128 stands for zero in the data rows.
Some points:
vec![104, 117, 177, 167, 137, 095, 138, 151, 088, 139, 132, 101, 124, 090,
     137, 109, 135, 153, 094, 135, 104, 152, 138, 173, 122, 108, 124, 110,
     137, 112, 115, 104]
vec![130, 126, 127, 124, 148, 120, 110, 148, 103, 132, 145, 142, 138, 123,
     124, 126, 125, 143, 139, 126, 154, 142, 095, 104, 114, 096, 118, 104,
     140, 116, 084, 156]
vec![072, 107, 159, 119, 099, 170, 125, 124, 140, 099, 155, 126, 185, 119,
     119, 100, 126, 119, 178, 123, 115, 110, 135, 104, 108, 151, 102, 157,
     096, 116, 164, 133]
vec![108, 128, 118, 144, 098, 102, 135, 134, 120, 147, 123, 154, 100, 147,
     132, 132, 128, 148, 131, 147, 129, 139, 108, 089, 115, 150, 134, 167,
     130, 141, 133, 115]
vec![101, 135, 112, 141, 107, 098, 128, 154, 161, 137, 099, 145, 200, 101,
     081, 095, 102, 168, 095, 108, 104, 153, 157, 142, 131, 140, 118, 112,
     160, 082, 094, 089]
vec![126, 122, 103, 110, 152, 146, 148, 159, 127, 173, 122, 153, 155, 127,
     161, 080, 129, 113, 082, 147, 078, 135, 132, 097, 091, 086, 116, 081,
     129, 145, 122, 141]
vec![111, 123, 126, 182, 118, 137, 103, 175, 135, 145, 117, 105, 123, 129,
     132, 143, 131, 100, 157, 096, 167, 105, 116, 133, 139, 074, 112, 184,
     129, 141, 127, 107]
vec![147, 146, 125, 113, 145, 125, 131, 111, 130, 094, 133, 119, 092, 128,
     137, 109, 148, 122, 118, 146, 163, 145, 095, 102, 138, 154, 141, 120,
     146, 108, 162, 119]
vec![137, 117, 092, 134, 130, 111, 105, 126, 117, 145, 160, 156, 133, 120,
     127, 130, 119, 138, 164, 144, 128, 120, 111, 105, 129, 141, 108, 116,
     102, 140, 119, 156]
vec![105, 114, 103, 098, 119, 103, 165, 137, 137, 144, 134, 129, 148, 122,
     144, 147, 109, 134, 110, 125, 136, 105, 109, 094, 137, 148, 132, 147,
     103, 133, 162, 150]
vec![056, 118, 147, 148, 136, 144, 138, 061, 130, 127, 129, 167, 109, 139,
     166, 121, 130, 114, 156, 123, 139, 120, 110, 141, 132, 096, 134, 167,
     115, 102, 123, 101]
vec![156, 113, 128, 169, 153, 131, 112, 086, 120, 146, 139, 140, 148, 130,
     151, 111, 170, 135, 140, 137, 128, 156, 156, 124, 140, 142, 122, 118,
     134, 111, 159, 149]
vec![116, 146, 120, 154, 144, 158, 140, 164, 115, 114, 102, 124, 145, 154,
     112, 118, 137, 128, 157, 195, 108, 161, 137, 141, 159, 106, 105, 167,
     153, 172, 140, 113]
vec![112, 099, 181, 121, 116, 069, 138, 114, 141, 161, 089, 185, 122, 148,
     168, 152, 109, 098, 149, 127, 096, 140, 135, 120, 103, 134, 083, 152,
     146, 165, 102, 137]
vec![140, 121, 158, 131, 103, 139, 137, 117, 095, 104, 133, 171, 117, 110,
     087, 104, 121, 093, 092, 136, 125, 153, 144, 161, 103, 122, 093, 120,
     147, 101, 157, 129]
vec![119, 164, 101, 175, 117, 109, 164, 125, 132, 170, 128, 127, 151, 107,
     155, 181, 161, 082, 107, 128, 150, 117, 130, 156, 131, 148, 134, 110,
     142, 146, 089, 144]
vec![105, 173, 116, 152, 154, 134, 122, 151, 137, 088, 080, 139, 155, 115,
     093, 162, 133, 129, 104, 115, 148, 098, 122, 124, 093, 095, 094, 111,
     109, 107, 128, 162]
vec![174, 097, 148, 105, 138, 105, 065, 131, 161, 146, 111, 132, 123, 094,
     166, 141, 141, 099, 157, 113, 097, 137, 186, 156, 092, 153, 108, 128,
     117, 108, 144, 143]
vec![136, 139, 120, 147, 078, 149, 119, 141, 170, 123, 147, 104, 099, 115,
     146, 105, 132, 148, 144, 122, 148, 168, 097, 129, 104, 111, 123, 134,
     150, 146, 132, 151]
vec![112, 122, 139, 137, 130, 118, 112, 109, 069, 116, 139, 129, 145, 127,
     116, 191, 128, 126, 153, 091, 119, 096, 155, 145, 164, 113, 130, 082,
     139, 079, 105, 165]
vec![117, 116, 148, 133, 114, 119, 105, 141, 099, 096, 167, 111, 109, 154,
     106, 149, 103, 119, 074, 144, 109, 120, 135, 141, 114, 140, 131, 155,
     109, 114, 117, 090]
vec![097, 114, 117, 140, 097, 127, 137, 154, 123, 151, 121, 098, 138, 145,
     156, 100, 127, 131, 112, 124, 138, 134, 099, 109, 118, 147, 110, 119,
     180, 103, 131, 106]
vec![164, 148, 133, 112, 140, 150, 124, 101, 109, 100, 104, 152, 137, 110,
     153, 130, 055, 080, 157, 123, 125, 168, 130, 104, 189, 155, 162, 154,
     181, 135, 125, 158]
vec![138, 109, 124, 107, 124, 146, 126, 106, 118, 131, 120, 122, 134, 155,
     123, 099, 127, 151, 083, 076, 112, 128, 079, 115, 138, 121, 119, 172,
     134, 160, 144, 173]
vec![126, 143, 180, 157, 126, 145, 139, 141, 106, 125, 151, 137, 104, 131,
     085, 142, 067, 144, 137, 110, 156, 105, 129, 184, 108, 158, 130, 122,
     131, 171, 159, 073]
vec![108, 155, 161, 141, 142, 106, 111, 152, 137, 149, 127, 130, 124, 124,
     064, 085, 175, 138, 144, 130, 068, 145, 119, 174, 153, 128, 166, 149,
     159, 137, 124, 156]
vec![119, 164, 136, 114, 099, 121, 120, 102, 155, 115, 125, 125, 133, 169,
     104, 139, 137, 179, 096, 162, 155, 137, 130, 169, 131, 152, 095, 122,
     115, 150, 141, 160]
vec![117, 098, 137, 116, 123, 123, 176, 142, 112, 146, 067, 132, 106, 112,
     117, 109, 108, 109, 154, 144, 122, 101, 134, 128, 155, 074, 159, 101,
     110, 124, 119, 160]
vec![159, 195, 133, 099, 105, 129, 120, 113, 125, 165, 117, 108, 140, 127,
     147, 149, 123, 097, 147, 130, 100, 155, 113, 132, 138, 079, 103, 144,
     061, 116, 156, 089]
vec![139, 124, 142, 111, 079, 145, 167, 112, 104, 131, 087, 126, 120, 152,
     136, 138, 153, 150, 113, 123, 141, 151, 152, 088, 117, 101, 110, 132,
     137, 099, 110, 126]
vec![105, 143, 113, 137, 114, 150, 134, 134, 140, 133, 104, 083, 128, 174,
     133, 112, 101, 135, 143, 166, 120, 123, 160, 125, 119, 170, 127, 131,
     154, 131, 139, 132]
vec![125, 114, 139, 112, 149, 173, 122, 129, 181, 133, 142, 136, 054, 087,
     113, 158, 163, 108, 150, 129, 133, 120, 117, 105, 133, 146, 085, 091,
     114, 142, 111, 141]
vec![130, 156, 162, 131, 138, 104, 097, 126, 181, 104, 150, 098, 094, 182,
     161, 124, 066, 115, 132, 147, 093, 077, 163, 112, 133, 107, 133, 134,
     150, 109, 140, 161]
vec![184, 118, 138, 165, 119, 123, 178, 137, 124, 102, 214, 104, 159, 119,
     110, 123, 179, 094, 161, 145, 122, 122, 104, 103, 096, 113, 112, 150,
     155, 110, 137, 097]
vec![109, 135, 108, 132, 134, 133, 100, 108, 128, 138, 120, 126, 103, 083,
     113, 113, 126, 146, 124, 142, 135, 075, 143, 090, 138, 125, 088, 126,
     132, 115, 144, 087]
vec![149, 158, 152, 139, 123, 126, 113, 127, 123, 117, 137, 121, 123, 121,
     122, 120, 125, 143, 086, 102, 089, 134, 108, 102, 093, 059, 155, 128,
     114, 137, 087, 128]
vec![130, 115, 127, 144, 117, 119, 133, 139, 118, 108, 124, 144, 114, 159,
     151, 120, 132, 150, 188, 139, 136, 147, 127, 109, 118, 157, 138, 094,
     069, 151, 059, 100]
vec![169, 136, 108, 192, 145, 124, 129, 155, 131, 110, 110, 147, 142, 142,
     160, 062, 145, 175, 123, 117, 134, 119, 146, 154, 105, 135, 106, 137,
     135, 123, 117, 129]
vec![149, 147, 170, 165, 098, 110, 126, 085, 146, 104, 104, 147, 176, 097,
     165, 150, 138, 135, 131, 151, 109, 090, 148, 102, 144, 153, 164, 096,
     124, 181, 161, 105]
vec![137, 153, 122, 142, 193, 089, 125, 103, 148, 104, 114, 120, 162, 101,
     144, 143, 124, 142, 136, 097, 104, 160, 149, 121, 154, 156, 118, 129,
     132, 111, 107, 161]
vec![150, 133, 133, 115, 144, 130, 111, 099, 142, 148, 136, 115, 135, 160,
     143, 119, 076, 139, 186, 076, 144, 142, 114, 127, 127, 128, 096, 108,
     148, 152, 134, 122]
vec![131, 165, 105, 121, 123, 111, 173, 126, 100, 141, 138, 113, 092, 098,
     119, 114, 113, 102, 132, 142, 117, 114, 142, 127, 136, 152, 116, 138,
     128, 129, 109, 146]
vec![141, 109, 111, 068, 131, 137, 074, 123, 110, 141, 100, 112, 147, 142,
     114, 123, 125, 109, 127, 171, 146, 126, 120, 111, 121, 146, 128, 139,
     164, 153, 090, 111]
vec![109, 115, 105, 122, 128, 089, 133, 101, 120, 086, 111, 114, 123, 162,
     096, 087, 172, 108, 151, 080, 151, 078, 135, 153, 080, 153, 121, 120,
     161, 140, 128, 130]
vec![108, 139, 092, 095, 137, 101, 141, 159, 122, 099, 140, 127, 127, 105,
     152, 169, 114, 154, 125, 118, 132, 166, 158, 149, 086, 103, 186, 098,
     109, 157, 174, 134]
vec![132, 102, 151, 122, 156, 150, 118, 129, 116, 141, 092, 118, 143, 139,
     125, 133, 117, 141, 127, 133, 144, 109, 103, 158, 104, 123, 177, 109,
     114, 115, 139, 111]
vec![120, 158, 178, 135, 113, 094, 116, 180, 086, 086, 106, 137, 113, 191,
     145, 097, 154, 074, 113, 094, 130, 117, 082, 115, 132, 149, 146, 122,
     115, 142, 154, 101]
vec![155, 142, 128, 140, 117, 154, 138, 166, 105, 115, 160, 163, 116, 100,
     152, 150, 151, 131, 134, 115, 116, 134, 154, 130, 141, 110, 140, 204,
     192, 130, 103, 160]
vec![130, 118, 072, 142, 162, 110, 124, 072, 131, 097, 151, 129, 119, 156,
     121, 124, 104, 110, 138, 138, 096, 137, 147, 120, 101, 128, 152, 134,
     123, 181, 144, 128]
Along one direction, these points spread out more than along any other. How far along it is each point below, from 0 to 99? The average is 50, and the first point in the table lies past the average. One standard deviation of the points above along it is 16.
vec![162, 138, 145, 123, 148, 150, 087, 118, 114, 135, 156, 135, 134, 136,
     121, 107, 131, 161, 169, 113, 119, 124, 131, 121, 092, 162, 159, 155,
     128, 138, 132, 129] 42
vec![151, 097, 081, 099, 135, 136, 138, 150, 164, 103, 104, 131, 107, 150,
     119, 149, 153, 098, 128, 123, 114, 127, 123, 171, 133, 142, 143, 150,
     121, 068, 131, 122] 50
vec![136, 130, 129, 129, 144, 107, 173, 125, 157, 144, 135, 077, 137, 114,
     114, 113, 134, 128, 121, 162, 118, 129, 104, 151, 147, 142, 148, 126,
     143, 127, 107, 138] 55
vec![092, 121, 153, 120, 117, 118, 130, 117, 101, 147, 177, 135, 125, 082,
     161, 117, 091, 135, 115, 110, 124, 124, 121, 155, 152, 164, 097, 121,
     124, 167, 116, 135] 44
vec![144, 123, 125, 149, 087, 136, 114, 109, 128, 092, 127, 117, 148, 105,
     103, 148, 123, 133, 141, 136, 141, 101, 092, 157, 099, 085, 159, 114,
     133, 101, 116, 147] 61
vec![116, 133, 154, 148, 100, 140, 081, 137, 141, 175, 131, 108, 136, 127,
     110, 093, 150, 079, 107, 128, 151, 168, 150, 107, 136, 138, 186, 131,
     097, 135, 128, 149] 53
vec![137, 105, 098, 126, 111, 125, 133, 139, 116, 139, 135, 101, 107, 138,
     105, 125, 150, 154, 109, 094, 126, 152, 153, 098, 172, 093, 132, 150,
     116, 141, 156, 106] 59
vec![113, 110, 109, 143, 134, 138, 126, 122, 167, 104, 107, 144, 143, 116,
     157, 198, 131, 112, 088, 094, 093, 174, 122, 145, 134, 147, 123, 108,
     134, 132, 124, 122] 40
vec![142, 140, 134, 140, 156, 160, 131, 141, 156, 187, 172, 159, 140, 118,
     095, 151, 098, 160, 140, 127, 169, 121, 144, 136, 102, 139, 158, 144,
     146, 104, 122, 118] 52
vec![121, 176, 156, 073, 127, 155, 177, 129, 137, 113, 139, 136, 161, 129,
     134, 127, 137, 130, 117, 112, 144, 115, 182, 140, 141, 119, 134, 138,
     109, 136, 108, 132] 49
vec![123, 132, 095, 138, 127, 133, 149, 138, 103, 174, 124, 097, 118, 107,
     171, 123, 144, 132, 142, 140, 069, 082, 081, 172, 156, 157, 102, 148,
     105, 143, 105, 130] 49
vec![142, 155, 117, 108, 140, 142, 143, 100, 161, 144, 176, 169, 147, 172,
     134, 170, 134, 128, 132, 150, 144, 109, 113, 145, 136, 139, 129, 098,
     143, 094, 131, 120] 38
vec![145, 073, 166, 154, 123, 079, 135, 140, 146, 095, 166, 149, 127, 161,
     118, 156, 131, 103, 087, 163, 179, 106, 152, 159, 197, 120, 127, 161,
     115, 140, 133, 140] 52
